In the data rows, the value 128 means zero.
In the table below, every row is followed by its label. The labels come from one hidden rule.
[112 144 178 112 130 144 111 128] 2
[115 107  89 112 146 117 150 123] 2
[129 153 141 116 123 121  89 168] 2
[118 122 130 127 103 131 127 129] 3
[ 72 109 169 138 129 192 121  82] 3
[142 147 153 127 129 122 115 137] 2
[142 146 144 127 158 103 103 176] 2
[132 147 122 106 137 119 135 147] 2
[134 148 157 111  99 118  94 145] 2
[103  81 128 177 162 187 183  96] 2
[ 96 127 160 118 118 154 107 109] 3
[135 118 112 119 119 119 124 140] 3
[145 131 137 145 118 143 128 109] 3
[139 169 118 120 136 110 134 139] 2
[176 149 133 156 145 122 160 100] 1
[ 89  68 112 177 143 179 189  78] 2
[101 102 111 144 100 140 149  88] 2
[ 92  74 117 169 144 181 187  83] 2
[131 122 135 141 105 127 120 128] 3
[135 162 118 127 132 115 126 136] 2
[128 154 142 117 123 122  90 169] 2
[175 149 134 153 141 121 158  97] 1
[162 147 115 132 132 104 155 113] 1
[ 84 106 152 127  90 154 117 102] 3
[117 134 127 141 116 131 118 129] 3
[140 181 129 115 137  97 127 156] 2
[142 114 127 107 171 115 122 182] 3
[ 91 105  90 107 124 131 140 107] 2
[140 119 126 112 174 118 125 175] 3
[178 119 137 184 146 169 145 100] 2
[108 134 158 146 149 165 118 128] 3
[156 107 113 155  98 129 126 104] 3
[125 137 154 125  99 127  93 139] 2
[135 100 102 135 108 124 139 120] 2
[110  87 126 175 162 182 183  98] 2
[170 110 121 162 111 137 131 106] 3
[ 96 110  93 110 126 134 139 109] 2
[142 143 111 123 195 129 165 150] 1
[ 89 114 185 131 129 178 113  99] 3
[125 125 149 130  96 131 104 139] 3
[149 145 151 133 112 121 123 117] 2
[144 133 124 131  94 119 107 140] 3
[100  95  87  89 136 123 144 112] 2
[ 99 129 163 119 131 153 102 121] 3
[128 133 127 164 147 142 140 118] 2
[169 112 121 161 116 138 130 107] 3
[103 119 164 144 155 165  99 132] 3
[128 124 109  80 135 119 130 143] 3
[140 124 113 130  98 117 114 136] 3
[145 136  97 103 180  76 149 170] 2
[132 168 145 111 126 109  97 167] 2
[133 146 119 107 137 123 134 146] 2
[140 140 151 124  98 115 107 136] 2
[134 140  96 110 141  91 160 119] 1
[ 79  58  98 173 132 177 191  63] 2
[ 97 122 186 124 132 169 111  95] 3
[126 152 143 112 130 107 102 168] 2
[110  99  96 121 125 130 145 114] 2
[100 127 188 117 131 164 113  97] 3
[152 129 124 139 100 125 112 131] 3
[128 125  95 103 162 104 150 147] 2
[147 158 148 126 141 120 112 150] 2
[135 139  95 106 136  87 169 111] 1
[145 147 105 105 170  85 140 166] 1
[107  93  93 120 127 127 143 109] 2
[160 122 125 144 122 132 129 126] 3
[130 143 123 128  93 130 108 127] 2
[144 118 126 106 173 118 122 180] 3
[122 152 174 105 124 131 105 137] 2
[117 132 112  97 142 125 130 147] 3
[133  96 105 136 108 123 137 118] 2
[150 164 127 118 197 128 180 155] 1
[107 111 141 138  92 139 115 119] 3
[132 146 124 105 134 119 134 144] 2
[107  81 127 175 159 182 183  93] 2
[ 83 103 160 134 124 147 100 123] 3
[132 149 125 129  96 136 102 129] 2
[112 125 128 142 111 132 118 127] 3
[162 150 114 122 147  84 155 123] 1
[145 158 147 126 139 119 114 143] 2
[126 129 143 141 109 147 118 110] 3
[135 151 117  94 138 111 134 151] 2
[127 129 161 122 101 132  94 136] 3
[141 130  90 101 173  86 156 154] 2
[132 100  99 135 106 122 136 120] 2
[131 126 109 114 131 112 143 122] 2
[ 99 112 148 127  94 152 114 114] 3
[ 89 111 182 141 150 186 109  99] 3
[160 167 119 124 126 103 148 113] 1
[ 93 103  89 106 122 131 144 105] 2
[112 113 143 135  99 138 112 124] 3
[125 152 171 104 123 122 110 144] 2
[128 155 152 114 132 113  98 165] 2
[143 116 136 175 144 160 127 121] 3
[169 105 119 162 103 136 130 101] 3
[144 159 148 126 144 119 113 146] 2
[134  97  93 151  94 110 131 103] 3
[124 137 137 117 105 115 119 146] 2
[152 139 125 135  94 127 107 135] 2
[154 166 119 130 140 108 144 118] 1
[143 152 153 105 103 112  93 147] 2
[131  98  97 131 107 123 135 117] 3
[154 127 126 146  94 121 110 128] 3
[138 145 114  77 144 102 138 156] 1
[147 138 128 146  97 125 107 131] 2
[ 97 120 172 151 164 181 118 118] 3
[ 99  86  92 135  93 125 144  88] 2
[140 123 115 132  99 118 115 140] 3
[142 141 108 111 129 104 148 120] 1
[ 93 101  86  98 133 126 140 112] 2
[112 101 118 151 145 163 170 109] 2
[150 164 112 139 204 115 193 116] 1
[175 169 129 134 135 103 151 110] 1
[108 140 171 133 142 159 114 109] 2
[139 114  91 144 102 102 152  84] 2
[156 123 125 143 120 132 126 130] 3
[134 140 143 128 142 129 102 168] 2
[131 144 128 156 146 135 142 117] 1
[174 160 130 145 137 110 155 102] 1
[135 147 114  79 142 100 136 156] 1
[121 133 127 146 120 133 122 131] 3
[ 99  92  95 130 104 126 143  99] 2
[ 83  59 104 174 134 175 189  66] 2
[163 155 114 119 155  76 156 134] 1
[ 94 110 166 138 134 150  96 132] 3
[138 142 138 134 112 111 122 139] 2
[109 118 131 137 112 126 119 130] 3
[142 114 127 105 172 119 120 176] 3
[146 151 154 108 103 108  96 149] 2
[127 145 138 112 127 103 102 168] 2
[ 99  96  86  89 136 126 142 112] 2
[124 134 151 119  92 139  99 132] 3
[ 92 108  87 109 124 133 143 109] 2
[168 167 123 128 139  89 151 113] 1
[145 161 113 136 202 118 190 118] 1
[133 171 143 106 128 106  93 175] 2
[104 122 153 125 117 137 104 131] 3
[117 108  83 107 150 107 156 127] 2
[145 136 124 114 180 120 139 167] 2
[154 115 135 177 147 161 129 119] 3
[129 114 104 131  94 116 117 124] 3
[134  98  99 132 105 122 136 117] 2
[127 149 146 113 127 116  92 170] 2
[143 134 124 128  94 113 107 143] 3
[127 154 141 120 116 116 100 158] 2
[147 155 114 132 197 122 182 127] 1
[123 119 140 140  98 132 115 127] 3
[107  84 127 176 161 189 185  94] 2
[154 125 121 176 175 157 177  89] 2
[105  94  88 100 125 126 143 108] 2
[133 131 139 136 105 121 121 132] 3
[128 125 135 140 105 123 123 127] 3
[126 154 141 117 125 128  89 168] 2
[172 168 128 128 132 100 152 112] 1
[ 68 104 166 138 123 190 131  81] 3
[133 148 126 131  96 132 104 127] 2
[115 131 156 133 150 154  89 154] 3
[128 118 140 141 100 134 118 128] 3
[107  81 126 176 163 187 187  94] 2
[162 116 124 155 100 132 119 112] 3
[112 105 105 130 131 131 146 118] 2
[ 95 130 189 119 133 168 108  99] 3
[136 135 143 143 154 134 107 161] 3
[ 93 113 160 129 123 141 103 125] 3
[103 118 150 129 119 137 105 128] 3
[130 115 101 132 106 115 125 121] 3
[138 140 113  76 140 109 130 148] 2
[ 97 127 190 119 128 164 111 101] 3
[ 90 110 165 137 128 145 102 126] 3
Which label does each new row get?
[147 169 113 116 144 100 140 133] -> 1
[124 145 137 110 126 101 101 165] -> 2
[ 92 105  86 111 124 133 143 105] -> 2
[120  99  99 135  96 123 133 109] -> 3
[126 122 149 129  98 129 106 134] -> 3
[161 155 108 119 159  74 157 138] -> 1
[160 130 108 116 161 109 135 162] -> 3
[125 151 169 105 119 126 111 145] -> 2
[168 106 119 165 108 139 131 102] -> 3
[137 151 118  88 140 108 138 155] -> 1
[117 105 100 134  90 123 130 106] -> 3
[122 103  99 126 137 125 139 121] -> 2
[153 115 135 179 148 161 132 117] -> 3
[142 174 122 107 138 104 134 149] -> 2
[171 168 127 128 135  97 151 109] -> 1
[167 112 124 151 124 135 132 120] -> 3
[104 107 125 150 110 129 130 116] -> 3
[132 143 115 125 168 132 154 133] -> 1
[115 115 144 130  92 138 110 123] -> 3
[118 147 153 120 124 132  91 162] -> 2
[133 145 115  80 139 105 136 157] -> 1
[143 188 152  86 124 100 102 163] -> 2
[169 112 121 163 106 131 126 107] -> 3
[148 168 114 120 145 105 140 126] -> 1
[175 139 132 164 142 131 165  94] -> 1
[ 86 104 162 136 123 144 102 120] -> 3
[145 135 124 131  92 115 110 142] -> 3
[144 135 121 129  91 110 109 141] -> 3
[106  92  85  90 134 124 146 112] -> 2
[ 81 107 150 123  98 158 127 103] -> 3
